One hidden turn or mirror swaps the rows below in pairs. Which row is each named row swapped with?
K929: [-13  14  15  -7 -18  -7 -21 -12  14  -3  -9   4   9  -1  17 -23  -4  -2]
K255: [ 15  -7   8  20  -6 -22   0  -4  -7  23 -21   7 -10  14  -9   7   5  -8]
K265: [-12  17 -10 -15   4   7  -2  11   0   2  -4 -20   7  -3  32  -1  10   4]
K583: [  9 -15  15  24   4 -18   2  -8  -1  21 -12  19  -6   5  -9   2   7  -2]
K675: [ -5 -14 -11   7  -3 -11  11  -5  23  -6   2 -18  -8  12  -6 -21   4   6]
K49: [ -3  17 -10   6  -5 -15   0  -7  16   1  12  36  14  -8  -3   4 -17  -2]
K997: [ -2  15  11  -4  16  13  -3 -17  -4  19 -24 -13  -6   0  -6  -4  10 -10]
K129: [-10  27   3   1 -11  -9   0  -6  -9  18  11   9 -25  -8  -8  22  -1   4]
K311: [-19  22  -8  -7 -18  14   9  -4  18  -2   9 -12  -6   8   5   8 -18 -13]
K514: [ 11  11 -18 -20  -3  10  -5 -10 -13   0 -18   5   6 -10  -6  -2  14 -11]
K22: [-14   6 -19   1   0   1  20  -4   9   6   6 -13   0   5  -6  29  -1  13]
K285: [  0   8 -18   8  12  -7 -12  23  20   6   5  -9 -12  -5  10  17 -14  10]
K540: [-17 -15 -14   5  -4 -14   9   0  14  -2  -3 -22   9  12  -4 -18   7   2]
K27: [  0  -6   2  -1   5  15 -24  -2   9  13  -1   9 -15 -12  11  -4  24 -10]
K286: [ 12  -9  22  12   7 -17  -5 -15  -3  13 -10  14 -13  15  -5   1   4 -10]
K418: [  8  35  -8   3   3 -14 -17  12  -5   8  -2  -8   3  -3  24   4 -16  13]
K97: [16  5  0 -1  0 20  1  1 -9 17 -5 11 -2 -1 -5 27  9 10]
K422: [ -1  18 -12  -5 -16  -2   4  -3  -7  -7   3 -10 -23   2  -4  21 -26  -1]
K108: [-21   9   6  -1 -22  -6  -7  -5  15  -9  -1  -3  12   0  17 -26  -7 -11]
K400: [  2  17  -8  -5  -1  20   2  -4  12  -5  -8 -26 -16   1   4  -6  -8  15]
K623: [ 12  23   1 -12   4   2  -1 -10   7   7 -23  13  13  -5   5  23   8 -17]
K579: [ -3  15  -1   4 -12 -21  -6   4  12   7   5  27  23  -1   3  18 -17  10]
K885: [  7  -8  15  18  12 -26   1 -13   0  15 -14  11  -9   8 -15  12   0  -4]
K734: [ -8 -14 -12  15  -5 -19   9   6  17  -3  -8 -23   4   9   3 -17  -1  10]
K831: [ -3  -7 -25  11 -15 -16  13  -4  17   0  -8 -19  -2  10  -4 -18   5   6]
K339: [ -9  29 -19 -18  -3  -5  -6   5  -4   6 -12 -18   7 -11   3  -8  20   6]
K770: [  5  14   8   9  -4 -27  -1  -2   8   5  -5  32  17  -5   5  20 -11  -3]
K320: [ 17 -13  12  12  10 -19   1   5  -3  18 -15   8  -1  13 -10  11   6  -5]
K817: [ -3  13  -6   0 -16   6 -12 -17  -3   9  20  19  -7 -13  18  -4  15   8]
K377: [ -4  -9 -23   4   0 -17  10   6  17  -6   3 -17  12  17   0 -12   0   8]
K565: [-14   8 -19  -6 -11 -15   9  16 -13  11  17  -1  -9   9  -8   6  10  16]
K522: [  0  24   2   3  13   4   6 -11   2  19  11  23 -19 -13   6  14  -7   2]
K132: [ -2   6  -3  31   1  -9   6  -8  -2  21  -4   9  -6 -20   0   0 -23 -11]
K382: [  4  23   4 -10  10 -21  -7  -8  -9   8 -19  -2 -24  -3  -4 -15  16   8]
K730: [-11  11  16  -8 -17 -12 -21   1   3 -11 -11  -4  12   5  26  -6  -5 -11]
K575: [  4  26  -3  -1   1 -17  -2  -1  12  -1   4  32  18   1  11  11 -17   9]
K253: [-15  16  16 -10 -17   0 -14  -6   3  -8   2   7   7   8  27 -17  -3  -4]
K333: [-10 -11 -12  11 -13 -12   2  -8   0  -4 -15 -18  12 -19  26   2  11  -4]

K770 is swapped with K108
K382 is swapped with K565
K265 is swapped with K522
K422 is swapped with K514
K579 is swapped with K929

